(in the rows, 128 means zero)
name the system of each run
V, trace 1 (10 x 26)
[[124 148  43  96  99 114 176 158 139  80 107 102  89 114 129 130 121 148
  118 106 165 112 157 147  88 141]
 [128 171 109 129  82 123 128 161 117 126  72 163 185 148 142 134 111 106
  151 179 200 131 112 128 104 116]
 [155 134 191 129 157 131 130 125 119 162 109 168 157 195 140  99 127  78
  135 155 101 152 114  85 129 102]
 [143  82 209 162 148 132 145 106 163 139 167 122 125 105  95 147 134 130
  123  89  61 146 112 139 136 109]
 [ 86 111  99 152 136 117  93  87 113 125 178  81 107  61 109 134 132 168
  124 116 120 121 118 154 187 161]
 [108 134  32  83 117 140 130 132 106  99 131 114  56 152 154 114 133 149
  113 114 157 101 146 140 119 157]
 [153 155 112 109  80 132 125 201 128 112  72 158 152 149 145 145 131 137
  131 135 178 126 146 137  60 113]
 [147 155 186 125 152 111 126 146 122 152  96 156 213 141 131 104 117  79
  152 169 131 141 146  95 138 113]
 [135  93 186 153 159 150 168  66 173 137 157 134 118 138 111 124 111  92
  139 123  64 125 119  97 152 111]
 [106 105 110 194 113 123 109  91 142 131 165  82  87  83 107 160 132 174
  111 104  99 144  81 139 144 133]]
W, trace 2 (10 x 26)
[[144 144 109 119 128 121 121 130  75 197 143 176 120 149 107 129 119 143
  121 132 107 120  50 127 152  73]
 [137  76 171 150 121 129 130  94 132 131 142  91 106 105  67  86 135 170
  143  85 123 134  82 182 124 140]
 [ 72 103 136 130 130 149 110 120 138  93 163  83  74  99 164 124  83 143
  108 112 119 116 192 112 134 170]
 [111 176  39 138 114 167 147 126 159 108  96 132 147 135 135 155 124 143
  155 155 133  81 167  85 119 124]
 [178 144 159 127 126 113 137 165 148 106  72 144 195 158 127 134 188 102
  145 138 158 157 146 146  82 129]
 [140 121 191  93 152  99 109 151  88 167 164 182 139 133 165 144 127  80
   97 142 109 152 120 122 159  99]
 [135 122  99 149 138 110 132  67 112 179 159 130 112 109  89 117 121 137
  141 131 101 112  40 128 175 104]
 [119  99 129 155 118 104 143 114 145  89 133  45  75 111 102  90 119 162
  119  87 139 157 115 161 100 167]
 [ 74 135  98  91  96 166 133 162 123  91 134 129  82 124 170 148  83 148
  106 124 150 102 197 121 112 147]
 [139 153  94 129 107 188 109 124 141 133  79 171 184 159 124 143 159 135
  178 160 153  81 148 118 115 123]]
V, trace 3 (10 x 26)
[[110 103 141 109 160 141 128  81  97 124 152 108 139 125  72  74 163 151
  155 112 132 130 119 181 189 158]
 [103  87 112 110 107 169  93 113 147  87 155 129  65 133 186 161 142 122
  108 120 148 105 168 138 118 169]
 [146 179  70 121 121 109 101 203 104 150 104 136 142  96 144 157 113 170
  111 122 116 105 157  96  95  97]
 [157 155 125 107 158 102 186 128 144 109  78 113 190 145  88  71 137  97
  170 142 147 129 149 126 124 135]
 [113  99 181 160  98 143 150  80 176 116 137 152 126 142 159 155  95  62
  132 166 145 139  97 113 134 121]
 [126 134 127 172 136 123  89 125  89 192 156 131 102 134 116 141 120 169
  105 118  69 144  67 102 146  89]
 [136 104 127  98 155 112 142 128 107 102 139  80 104 131  82  84 182 167
  120  75 124 153 135 191 133 159]
 [ 92 109 121  87  87 146 108 137 129  88 147 152 122  91 170 164 122 113
  124 144 192  98 169 169 137 159]
 [145 170  80 117 136 152  88 156 111 167  99 159 142 146 158 127 107 138
  138 153 113  76 156  62 111 108]
 [175 140 158 149 151  99 183 144 177 105  82  92 154 149  99  95 136 111
  139 109 102 160 147 107  79 122]]
E, trace 4 (10 x 26)
[[ 99 140 141  82  75 151 186 177 113 109 109 164 116 162 130 115  69 124
  123 130 171 131 140 149  91 106]
 [ 78 131 151 157 103 225 126  96 138 123 120 167 156 176 109 144 135 149
  168 148 131 116 138 125 148 125]
 [137 117 173 156 185 147  90 112 136 126 143 117 140 160 139 146 199 122
  119 115  64 164 160 105 150 143]
 [150 128 100 121 160  64 165 139 135 119 172 111 113  65 124 180 155 119
   88  96  81 144 127 141 152 109]
 [134 144  49 127 111  72 126 105 122 132 120  97 141  64 113 115 109 132
  149 150 182  98  83 149 147 141]
 [157 122 124 107 109 117  84 134 117 144  84 132 111 165 176  67  93 100
  137 156 184 103 116 109  79 145]
 [131 116 196 117  91 177 143 182 123 142 116 177 117 164 126 131  87 148
  119 105 115 131 137 127  73  85]
 [ 69 124 181 151 130 184 157 107 121 114 146 133 162 141  69 128 139 162
  151 120 107 155 144 156 178 127]
 [ 98 123 104 150 182 134 117  73 150  98 157  89 104 136 154 143 170 109
  117 132  87 145 163  97 179 166]
 [168 160  46 133 142  69 113 163 134 131 129 108 115  92 156 178 159 137
   93 118 103 126 129 105 109 116]]
E, trace 5 (10 x 26)
[[111 115 149  79 101 166 169 118 126  98 106 171 135 196 133  98 131  85
  153 148 188 132 134 163 122 138]
 [109 105 175 162 111 205  88 110 162 139 145 169 133 136 151 182 125 135
  138 136  93  98 154  94 126 117]
 [142 144 156 151 186 107 113 140  99 155 140 104 161 124  87 123 175 163
  120  97  57 168 136 126 160 115]
 [131 111  94 105 147  68 194  98 156  81 155  87  94  90 125 132 141  88
  108 113 131 144 121 155 148 149]
 [113 154  51 145  83 108  83 130 129 139 116 119 117  82 165 150  81 138
  129 163 176  88 108 103 117 138]
 [170 145 134  95 127 133 101 165  83 162  79 159 145 195 129  72 138 133
  147 135 153 124 111 128  87 115]
 [133  80 215 111 100 173 173 131 166 104 138 167 121 143 118 142 119 110
  132 107 127 130 142 160 103 111]
 [ 59 136 159 175 137 162 105 102 121 140 161 114 152  92 106 148 104 166
  136 134  88 128 146 108 188 135]
 [141 147  73 128 195  97 134 101 118 120 130  76  99 164 125  97 177 126
  114 115  82 154 136  99 148 148]
 [158 133  72 121  92  80 150 163 161  85 119 118 105  93 160 188 146 112
   99 123 161 135 128 148  82 127]]
N, trace 6 (10 x 26)
[[101 146 127 115 146 143 138  91 106 170 139 159 144 136 134  94  59  99
  151 172 117  91 117  77 178 109]
 [137 133 113 195 118 140 132  96 151 132 102  98  89 197 125 115 135 141
  128 130 104 167  67  96  91 121]
 [ 83 124 158 144 100 103 117 166 104  90 153 117 118 120 148 177 148 139
   81 122 148 208 131 173 136 139]
 [127 113 110  61 153 156 146 135  91 142 177 173 114 116 104 146 157 148
  118  95  94  90 150 163 171 107]
 [190  99 102 135 132 144 101 100 182 121  99 105 130 103 111 108 165 146
  171 105 130  63 141 129  84 154]
 [122 150 145 133 127  77 111 161 136 114 102 100 166  88 169 109  74  90
  128 160 165 133 177  95 111 152]
 [105 167 116 113 131 133 199 125 104 157 125 166 140 174 106 109  75 105
  137 157 112 134  98  99 153  81]
 [119 104 129 183 100 165 107  71 146 123 124 125 102 186 121 140 174 137
  139 137 139 160  56 148 125 136]
 [110 109 164 130 141 112  70 167 102 117 166 115  99 114 176 166 155 139
   72 107 108 172 164 139 132 148]
 [160 131 111  76 147 123 175 169 113 141 143 142 139  86  74 132 139 168
  128  77  87  97 150 155 129  92]]
N, trace 7 (10 x 26)
[[155 146  72 112 137 120 182 123 171 109  99 100 150  78  88 102 111 138
  161 114 124  69 168 118 113 131]
 [111 162  79 140 110 114 136 102 151 108  90 123 160 132 161 123 104  77
  157 195 192 116 125  97 133 151]
 [124 153 140 132 126 131 127 139 101 153 117 175 126 211 174 139 124  82
  109 167 122 168  99  85 130  99]
 [148 103 195 161 112 135 119 136 115 153 137 154 127 164  97 148 166 152
  115 103 105 182  67 165 117  93]
 [111  74 175 128 140 123  90 112 113 127 184  98 101  70 114 128 139 162
  112  86 112 131 130 176 157 155]
 [132 124  71  94 148 123 147 135 142 117 147  93  87  71 123 115 101 160
  122  85  91  68 182 113 122 136]
 [136 172  48 118 105 120 161 145 150  94  70 110 151 121 124 116 121 133
  155 147 178  95 152 122  94 137]
 [106 154 138 110 121 143 126 125 117 118  96 167 175 186 170 123 126  66
  149 193 178 140 142 109 143 138]
 [144 125 191 160 140 154 113 121 125 170 132 179 148 187 134 147 143 108
  126 145  82 158  95  97 130  85]
 [142  97 183 180 136  93 101 117 120 148 152  93 122  97  93 131 152 163
  111  95  98 177  72 160 137 125]]
J, trace 8 (10 x 26)
[[134 102 213 125 120 200 103 150 144 119 109 157 155 158 125 125 139 143
  151 113 120 118 187 128  98 137]
 [108 131 140 131 166 166 152 108 139 141 166 132 145  86  89 141 114 155
  143 107  58  89 171 105 179 113]
 [114 154  66 168 160  86 169  89 157 100 127  58 123 112  98 123 151 129
  130 126 109 157 117 116 156 151]
 [118 138 106 113 107  66 152 153 124  90 131 122  99 137 184 156 123  75
   83 149 169 180 118 140 119 137]
 [160 123 111  93  97 118  77 146  85 177 127 191 128 128 162 143 128 116
  125 152 172  95  77 145 122 101]
 [179  94 188 145 126 169  74 112 141 154  91 139 152 159 108  82 147 142
  171 121 129 100 116 128  88 137]
 [ 95 104 205 138 146 166 152 132 152 116 147 107 125 108 103 111  81 151
  131  93  75 126 190 109 126 131]
 [ 74 165  59 132 142 121 178 116 110 122 157  92 118  99  85 129 106 171
  124 116  99 131 130 125 180 124]
 [122 160  48 137 113 103 160 128 141  76 102 103 114 166 149 151 176 109
  116 146 167 171 114 142 122 147]
 [154 123 135 100 107 115  91 164 124 127 126 185 136 131 200 188 150  77
  101 157 158 126 135 128 112 120]]
J, trace 9 (10 x 26)
[[105 154 116 128 139 125 223 106 139  99 131 140 131 184 110 140 143  84
  123 146 118 177 110 131 158 108]
 [127 129  96 169  95 115  98 129 139 135 152 148  98 122 175 220 150 121
   90 144 120 149  79 117 126 104]
 [161 108 150 111 156  95  36 136  77 156 129 127 136 131 156 104 187 129
  118 123 138 142 122 148 134 153]
 [174  63 177  73 132 139 151 110 150 123 137 137 102 111 109  80 119 112
  147  89 135  80 137 165 101 136]
 [ 85 133 115 158 101 153 125 111 153 128 123  96 121  77 115 106  39 162
  155 137 138  78 150  97 123 140]
 [ 91 199  93 127 150 124 169 158  98 119  93 106 148 186 110  90 113 142
  128 142 122 169 158  96 134 123]
 [134 144 115 129  96 133 189 156 146 104 130 174 140 148 117 213 172 119
  109 125 126 163 105 156 122  85]
 [122 111 132 162 125 138  44  92 121 141 153 150 141 115 163 186 181 115
  124 159 135 129 106 135 172 144]
 [187  89 154  96 193 101  93 105 124 145 140 110  97 141 149  75 160  99
  121 105  92 116 137 114 122 148]
 [147  96 147 118 104  91 154 143 152 123 135  96 107  48 104 102  66 147
  126  89 140  98 124 152  92 122]]
Z, trace 10 (10 x 26)
[[ 98 160  84 172  89 125 196 122 170  77 100  92 141 127  95 154 132 143
  138 135 155 162 118 145 113 133]
 [ 88 141 148 118  89 135 113 146  89 118 128 179 151 168 158 164 144 101
  116 173 185 173 106 161 150 124]
 [185 111 152 105 132 158  90 153 106 180 120 189 111 173 148 134 145 132
  121 114  95 103 109 111  95  85]
 [178  83 186 136 155 109  96 134 160 128 134  85 129  72 117 103 133 147
  131  80  95 109 165 133  95 149]
 [ 87 132 102 105 170  92 158  93 115 115 168  81 117  79 120  95  93 112
  126 132 120 123 152 124 192 157]
 [100 168  27 151  95 147 176 102 148 113 111 126 106 153 112 151 119 140
  139 150 141 118  91 114 133 113]
 [116 145 152 159  77 143 101 166 126 105  83 143 163 170 144 148 151 133
  134 153 187 175 121 151  87 134]
 [144 112 212  79 145 142 113 160  89 163 141 197 146 159 148 121 124  97
  117 128 111 131 140 130 134  98]
 [184  82 144 130 160 140 107 101 159 158 156 124 109  84 108 131 144 149
  135  86  61  71 126 116 123 117]
 [108 133  98 156 160  81 119 103 141  97 134  38 114  83 128 101 134 136
  121 118 123 148 152 120 145 181]]
Z, trace 11 (10 x 26)
[[123 114 127  63  98 125 113 164 105 128 142 161 121  71 159 134  83 120
  121 129 177  71 163 154 124 130]
 [170 128  96 111 153 144 109  81 137 162  99 135 159 130 108  73 134 115
  189 150 139  57 118 106 138 137]
 [120 139 166 195 143 130 148 101 193 103 105  93 153 137 137 131 107  95
  142 148 103 157 153  71 116 141]
 [ 78 166 147 155 123 107 149 154  92 144 157 142 164  98 103 177 117 146
  106 139 106 179 111 138 184  91]
 [148 113 104 116 126 144 133 117 100 135 138 145  88 186  98 133 206 159
  118  97 116 154  70 175 129 113]
 [141  88 142 108 111 129  89 157 144  94 133 115  65 132 195 139 133 122
   91 102 147 129 165 138  72 160]
 [135 141 108  69 135  99 112 161  95 154 125 135 147  66 134  88  70 129
  139 133 151  66 163 121 133 130]
 [150 126 109 138 141 146 178  59 175 125  97 118 155 138  84  83 124 106
  187 143 137  87 110 113 133 135]
 [ 78 140 160 209 113 142 122 104 164 105 127 111 153 138 156 172 116 105
  123 170 127 175 130  92 147 139]
 [106 171 130 131 133 123 121 182  61 165 135 161 152 153 111 159 143 164
  101 125  94 175 109 131 154  79]]
W, trace 12 (10 x 26)
[[126 130 129 150 176  84 131  69 149 144 141  89 155  82 123  94  99  83
  148 160 112 118 121  84 178 146]
 [118 158  78 137 132  84 207 121 147  94 117  82  89 153 127 109 103 104
  106 129 126 175 108 109 114 126]
 [ 93 135 107 111  61 137 153 164 106  96 123 157 101 159 143 161 125 136
  105 131 189 159 106 178 107 119]
 [122 114 132 110 115 186  47 134  77 153 129 170 127 170 134 126 179 167
  139 127 148 110 122 159 134 137]
 [176 101 171 154 159 152  75 125 143 169 130 126 136 111 112 117 137 164
  143  96  58  92 146  95 109 119]
 [124 133 152 142 153  93 163 124 167 120 142  91 170  40 103 127  82 118
  138 122 101 112 170 107 148 128]
 [101 151  78 110 146  96 195  91 148  79 126 108 132 137 144 123 131  63
  131 161 156 143 143 124 164 153]
 [137 146  87 133  91 115 134 144 124 118 102 148  95 201 169 150 144 101
  106 152 165 167  79 128  87 115]
 [134 129 151 116  96 134  83 185  61 170 128 166 128 145 116 129 134 182
  115 109 140 145  90 167 108  98]
 [133  78 179 107 153 173  98  99 113 153 164 138 121 105  89  99 139 164
  148  89  90  85 139 155 158 135]]

runs to name
trace 13 (2 x 26)
[[173  93 162 141 154 107  90 118 152 109 110  84  89 167 165  93 167 109
  113 108 121 161 136 120  77 168]
 [105 156 123 114 105 117 137 185 105 158 143 152 116  90 148 156  44 143
   97 130 108 110 143  94 121  82]]

W
trace 14 (2 x 26)
[[188 103 175  88 140 152 124 159 116 171 125 172 128 141 104 109 132 148
  138  86  87  92 128 131  92  87]
 [148  70 164 134 160 122 104  82 168 109 156  80 120  71 120 109 147 125
  143  99 107 100 160 144 142 172]]

Z
trace 15 (2 x 26)
[[102 119 195 139 117 179 120 129 120 137 148 168 191 106  83 162 147 155
  155 127 120 125 139 165 169 114]
 [140 115 122 123 190 147  96  95 115 130 155 134 114 172 139 140 214 121
  118 119  72 140 140 119 168 140]]

Z
trace 16 (2 x 26)
[[ 96 132 118  96 174 136 202 110 133  85 161 118 120 148 109 138 165 107
  116 112  93 156 174 138 180 135]
 [137 114  86 163  87 124 119 100 175 107 134 142 102 125 174 209 157  95
  113 154 151 128  84 129 113 129]]

W
trace 17 (2 x 26)
[[105 121 164 131  79 190 105 126 139 125  99 169 135 174 168 119  82 108
  154 163 175 102 143 105  96 134]
 [137 160 146 134 157 171 118 157 111 175 117 157 153 154 107 126 120 168
  136 115  55 112 156  76 128  84]]

J
trace 18 (2 x 26)
[[102 151 145 101 157 124 179 150 104  94 116 101 169 142  73  88 159 147
  141 107 130 166 175 168 150 146]
 [100 122  84 123  97 153 200  87 174  89 156 156 103 124 138 193 126  93
  125 144 136 110 117 138 152 115]]

J
trace 19 (2 x 26)
[[146 148 133 112  85 119 147 198 105 148 103 157 162  98  85 142 112 179
  132 107 145 123 114 167  91  81]
 [114 130 167 123 161 141  98  95 116 124 105 122 191 151 123  69 148  97
  176 166 159 130 155 128 166 171]]

V
trace 20 (2 x 26)
[[ 82  93 129 114 144 168 167  77 144  87 180 121  68 156 135 140 146 113
  109 111  98 140 151 140 166 151]
 [120 150  54 163 131 128  81 137 136 122 136  97 122  82 139 187 162 179
  113 118 102 107 157 109 133 141]]

E
trace 21 (2 x 26)
[[146 148 106 174 166 111 128 128 156 115 117  66 150 102  83 130 180 175
  134  94  77 145 156 119 125 140]
 [125 152  97 106 145  46 159 144 127  91 128 103 139 101 165 136 130  67
  103 155 164 166 145 130 145 146]]

E
trace 22 (2 x 26)
[[ 81 159  98  80 145 118 126 132  52 137 145 152 150 143 129 111 143 122
  128 157 162 143 131 155 200 136]
 [179  91  88 114 126 170 128  79 181 118 119 146  86 151 145 136 164 108
  151 118 122  63 126 117 100 139]]

E
trace 23 (2 x 26)
[[163 121 108 100 142  45 165 138 110 114 131 100 109 121 113 103 163 111
  101 108 148 172  85 181 124 132]
 [116  89 133 111  60 135 113 121 137 115 131 155  98 114 168 143  95 105
  127 149 205 105  96 168 103 139]]

J
trace 24 (2 x 26)
[[147 111 168 109 142 126 101 117 111 191 156 185 130 116 160 131  81  85
  124 153 102  90 105  90 151  96]
 [160 118 132 171 120 110 118 122 124 167 107  91  93 145  93  75  98 171
  131 102 108 142  56 117  84 111]]

N
trace 25 (2 x 26)
[[153  96 177  64 134  94 155 147 113 113 132 124 148  87  98  81 125 119
  138  98 163 117 146 191 124 144]
 [117  95 100 113 140 152 127  44 153 134 159 139  91 125 153 115 105  85
  149 155 131  69 113 106 169 145]]

Z
trace 26 (2 x 26)
[[118 116 168  95 111 135 104 165 103  98  97 110 134 147 134  64 118 141
  138 119 191 143 172 164  90 171]
 [106 130 158 104 139 202 122 129 115 154 137 189 117 182 159 130 100 117
  129 142  90  99 164  79 138 104]]

W
trace 27 (2 x 26)
[[173 141  89 157 100 100 128 140 126 173 124 155 122 113 107 172 136 152
  119 119 108 125  45 129 105  70]
 [131  92 176 121 110  98 104 114  99 126 125 111 140 119 106  78 140 124
  144 128 190 155  78 197 136 156]]

E
trace 28 (2 x 26)
[[110 113 136 106 122 111  80 169  68 133 156 122  62 150 173 131 133 151
   71 106 127 168 124 145 116 139]
 [158 113  98  57 119 138 138 164 105 134 124 135  84 113 120  87 100 162
  128  83 138  67 153 148  85 122]]

Z
